Each path below is one point turned by a fixed rotation once a step. After each direction that follows a path, write how fast that rotation turns it, in deg/step (0 if it stays still).
Each turn is a multiple of 5 degrees from 10 to 175, or 0.
Each row of a path follows its step; steps can be skipped.
Rotation 1:
step 0: [-21.8 -13.0 -29.4  -6.1   3.0  19.0  -6.8  20.9  10.8  45.3  16.5   3.1
   0.7  18.7   1.4  -7.3  25.7   3.6  16.5  -2.0   6.6  -5.7 -28.4   6.9
  11.1  29.5  17.6   9.1 -30.1  27.4   3.9  48.5 -18.9 -20.3  -0.4  27.9
   5.5]
step 1: [ -4.1   8.7  -0.4  -6.2  14.6  11.8 -13.8 -52.7 -23.3  43.4   9.1  -8.0
   6.5  -6.3  -2.7  -5.7   7.2 -17.3  50.4   1.7  10.7   7.0   8.3  40.1
   2.6  16.8   8.3  32.1   0.7  -9.8   2.2 -14.9 -10.5 -10.8  29.8   7.2
 -18.3]
step 2: [ -2.0   3.9 -24.5 -22.9  27.7   7.9 -13.2 -15.8  14.6  13.3 -12.3 -22.6
  32.8  17.6  15.5 -13.7   5.0 -29.9 -11.6  -9.4 -11.5 -15.6  -7.5   9.7
  20.2  37.2  16.4   0.0   0.4   4.0 -25.1 -44.6 -23.3  -0.9 -35.7  10.9
   3.9]
step 4: [-41.2  12.0  32.9  -4.9 -10.7  16.2  18.1 -21.5   1.0  -7.1 -21.2   1.4
   8.7  12.1 -18.2  -9.6   5.4  -8.7  13.4  11.3 -26.6   5.7 -17.2  48.5
  14.5  16.4  -0.1  14.4 -14.0  38.4  10.9 -11.5 -19.0 -26.2  14.4  25.0
   0.8]
step 5: [ -6.9  50.8  -9.2 -13.3  -8.2   1.6  -1.3 -34.1   6.6  23.3   6.0 -38.5
   0.8  15.5  -5.5 -28.4  11.7  -7.0  -3.2 -27.9  13.8  -7.9 -12.7  -8.9
 -38.8  19.4 -27.8  14.1 -12.6   8.5  17.8 -20.8  -6.3 -10.9 -24.1  29.3
   5.5]
step 6: [-31.6  18.1  19.6 -15.3  22.9  -5.8   2.6  -5.4 -35.0  -4.2  29.6 -42.9
   1.7  -2.6  30.0 -19.1  -0.1 -12.0 -15.8  18.3  -0.8  14.2 -33.5  -0.1
  -9.6  -8.5  13.9  -1.8  14.2  -1.7 -26.2 -22.9 -31.7  11.4  19.9  15.9
  23.1]
step 8: [  4.4   6.9  10.7   0.7  24.7  -5.5   3.3  15.2 -42.7  24.4  27.1  11.8
 -21.8  19.0  -4.7 -28.1  19.7  17.9   2.3  18.6  -2.2 -18.3 -16.4  -1.2
 -16.0   9.7 -30.5   4.7  -7.1  40.3  20.6  -1.6 -19.8 -26.5 -11.3  35.0
 -22.9]
step 9: [ -0.9  14.3  41.7 -34.1  27.6  33.0 -27.4 -27.7 -38.7  13.1  18.3  -3.8
 -15.1   7.1  -2.0  13.0  20.2  -4.5   4.8 -38.2  10.0  -8.7 -29.1   6.7
   5.9 -13.4  -2.9   1.4 -24.3  -6.2 -17.3 -16.4  -3.6   0.6   4.0  -0.1
   5.0]
step 11: [-25.7 -12.0  43.7   2.0  19.8 -26.2  -4.3  36.5 -18.0  14.6  23.7   1.1
   7.0  20.4  -2.6   5.1  30.6 -18.1 -18.8  19.4 -10.5 -12.7  -6.2   1.1
   7.3  21.2 -19.0  18.0 -12.1 -33.8  15.4 -24.5  -2.9 -17.2   4.6  -9.4
 -31.5]
step 12: [-15.0   8.8  23.6  -4.4  13.7  22.9  32.6  12.5 -22.9 -13.4  -2.3 -17.6
 -17.1 -12.2 -19.1   9.0   1.4   6.0   2.6 -26.1  -2.8 -45.2  -9.7  30.4
   6.7  18.9   2.0  14.4 -44.0   5.1   6.1   9.4 -31.5 -23.8 -28.3 -18.6
  -0.3]
Speeds:
[  0.0   1.7  -7.6   5.7   1.8   5.7  -0.4   0.4 -10.3  -3.6   9.1 -11.9
   2.2   0.0   3.9   7.7  -3.4   5.4   6.8  11.4   2.9   6.0  -4.7  -9.4
  -6.2  -4.5   1.5   5.4  -1.7  11.3  -4.4   8.4  11.5   4.1  -2.5   7.7
   0.9]
45
[ -1.1  -3.7  -7.5 -11.6   5.6   0.2   6.0   4.5  10.0  -3.1   4.9   4.7
   8.5  10.4  -3.5  -6.0 -11.2  -1.5   3.5  -1.9  10.7  -0.5   3.9   0.5
  -7.0   1.2  -7.3  -6.1  -3.7  -2.8   3.4   8.1  -0.8   1.0 -13.8   7.9
   2.0]
140
[-10.3   0.7  -4.1  -8.1  -4.8   6.8   5.0  -1.8  -8.1  -3.6  -4.0   5.8
 -10.5  -3.2   2.2   7.6  -7.9   0.2   7.0  -1.8   2.7   7.0  -4.5  10.8
   6.4   0.2   4.3  -0.7   2.4  -8.9   2.0  12.7  -4.6   7.3   8.4   1.2
   9.3]
120
[  3.8   2.3  -2.1   3.4   8.0  -2.6  12.4  -1.3  -6.1  -3.1  -1.1  -4.4
  -1.4  -6.8  -2.1 -13.3  -5.8  11.7   2.6   6.4  -1.9  -3.5  11.5   3.5
   4.2  -3.4   4.6  -1.8   5.1   7.9  -5.9   3.6 -17.7  -1.2  -1.5  -1.9
  -1.8]
170
[ -1.7  -2.6  14.9 -10.3   6.1  10.7   1.3   2.1  -0.7  -3.3   1.5   2.4
  13.0  -1.1 -14.5   2.0  -2.9   2.3  -3.0  -0.5  -5.3  -1.7   5.2   1.8
   1.6  -2.0  12.3   8.3   5.8  -0.5  -3.8  -4.7   7.1   7.6   3.3   6.9
   0.1]
145
Rotation 2:
step 0: [ 22.2   7.8  43.6  -6.8  -2.6 -25.4  12.0 -17.1   8.9   3.3  10.5 -23.4
 -22.7  32.5  23.9  38.3   8.8  -3.5   4.1  25.2  24.3  -4.1  14.6  16.7
  33.7 -17.6 -11.3  -4.3  -6.6   8.4   5.9 -19.7  -5.8 -10.1  -0.3 -19.6
   0.7]
step 1: [-24.3   0.7  -6.3 -10.7  17.0   2.9   8.2  28.8  20.9   1.6  18.1 -12.4
  15.8  16.2  -4.9  10.1 -21.6   4.8   8.9  13.8   7.6   1.1  27.8 -34.4
  14.7  32.3  40.4   5.1  29.4  -5.4  26.7 -26.9   9.7  -6.7   7.1  -7.5
  -6.3]
step 2: [ 29.7  21.0   5.2   5.4  -2.5 -36.3   8.6   4.5  11.2 -14.3   7.8 -15.3
 -11.3  61.7   3.2  14.3   0.0   5.7  21.2  -2.1  -2.4   3.1   1.7  -2.1
  16.9 -13.4 -19.0  -3.3 -10.0  22.2   7.3 -21.8 -17.1  26.9  14.0  24.8
 -18.3]
step 3: [-22.1   2.9  -2.9  -1.0   7.5 -10.4  30.7 -15.9  28.7  23.1  40.2 -27.6
  21.8   2.1   3.7  31.3 -16.8  -6.3 -17.9  -3.1  -6.6   4.7   1.5  -7.0
  17.9  -3.5  27.6   5.4  13.6 -14.8  -5.3 -25.6  21.3 -11.8  37.5 -13.0
   9.4]
step 5: [ -8.6  -8.9  10.5 -20.7   6.7 -24.5  33.1 -20.4  13.8  -9.1  29.8 -44.1
   1.4  18.0  22.2  43.5 -21.5 -24.3  12.8  -3.3 -16.5   7.5   7.0  -0.2
 -23.3  -2.7   3.5   6.7  -3.7   3.6  10.7   0.7  19.5   5.3  -1.5  -6.7
  29.1]
step 7: [-16.3  23.8   7.5 -14.2  22.3 -27.0  25.7  -2.3  17.9 -23.0   7.2 -15.5
  12.1  34.7   5.2  19.5 -36.2  -6.7   0.2   0.5   0.3 -31.6   6.8  -8.1
  -1.5 -12.6  -2.8  18.5  11.0  39.6   9.9  25.4   1.3   0.0   0.7  22.5
  12.5]
step 9: [ -9.0  26.1  -1.3 -10.7  29.2 -15.2  13.7  18.6   9.8  -1.0  -1.2 -12.4
   2.8  19.9  25.2 -10.9 -30.9   1.7  27.7  29.8   1.1  -2.7  18.0 -39.0
  20.6  25.6  29.6  18.0   8.9  11.9  18.4   7.5  10.6 -10.2  19.9  19.2
   1.7]
step 10: [ 30.0  -2.1  12.6   6.8  -7.9  -9.3  -1.2 -12.1  47.5  -8.7   2.4 -11.9
  10.0  52.8  23.1  36.0   8.1 -11.4  -0.8  -3.6  -8.5  14.6   5.0  -1.2
   5.9  -9.0 -21.0  -7.5  -3.8  18.3  17.4 -38.1   0.1   6.8  -4.3  -2.6
  -5.3]
step 11: [ -8.0  15.7  -2.0 -10.2  -1.6 -14.7  18.6   4.5  13.0  15.8   3.1 -24.3
   6.8  -3.3  -5.8  25.4 -18.9  21.2  -5.5  24.7  10.4 -18.6  26.5  -8.9
  24.3   0.0  53.7   7.8  -6.0 -11.3  13.3 -21.1  15.8   1.1  45.1   4.7
   7.6]
step 12: [ -0.8  -6.0  33.2   4.6  20.2 -10.0  22.9  42.8  28.1  -9.7  14.9  -7.5
  -0.8  44.4   5.7   3.6 -15.9  -2.0  13.3  -1.6 -16.8   1.7  -1.2  16.2
  15.4 -16.1  -2.0 -19.5   8.5  30.6  13.7 -24.7 -32.8  -2.8  -7.6   8.2
 -13.6]
Speeds:
[  0.8   4.6  13.9   2.0   5.8   3.9  -6.6 -13.7  -6.5   6.7  -3.6   6.6
  -5.2   4.7  -2.7  -5.8   1.8  -3.2   1.8  -7.7   1.7  -0.3  -7.1   0.7
   2.0  -0.4   3.7   0.6  -4.5   1.9  11.9 -13.7 -11.2   7.1   0.0   1.0
   5.7]
175
[ -0.2  -6.6   1.6  -0.6   0.2  -6.3   4.8  -0.6  10.4   4.3 -13.1  -4.9
   0.0   4.0  -8.9  -2.8   0.0   4.4  -7.8   3.0  -8.8  19.4  -0.6  -1.4
  -1.1  -0.3   5.7  -3.0  -4.0  -7.2  -7.0  -2.0  -6.9   0.6   4.4  10.0
   5.7]
45
[  0.9  -1.7  -4.0  -6.0  -7.8   0.0  -4.5  -2.0   2.5   6.3  -3.9  -0.8
   1.4 -12.3  -4.6   2.9  10.5   6.5   1.0 -11.6  -3.1  -6.1   8.4 -10.7
   0.6   7.1  13.6   2.3   9.8  -4.0  -0.8  -9.3  -1.7  -5.5   2.6  -7.6
  -1.7]
145
[  0.5  -9.4   4.2   3.7   2.2  -3.7   6.3   0.3  -2.7   4.0  -3.1  -3.5
  -1.8 -12.1  -3.5   8.3  -0.7  -4.4   0.7  -9.2   9.8   6.0  -8.5  -8.3
  -8.9  -3.5   3.3  -1.5   0.1  13.8   4.5  15.9  -4.4   3.4   2.5  -3.4
  -0.2]
40
[ 2.2 -2.9  8.5  0.7 -6.6  8.2 -3.6  4.7  9.4  0.3 -7.5 -2.9 -1.1 -6.4
  2.6  6.8 -0.2  3.6  3.8  8.0 -0.8 -2.3 12.9 14.9 -9.3  2.1  3.5 -3.4
 -6.4  0.9 13.8  2.0  2.3  3.5 -1.7 -3.8  9.8]
65
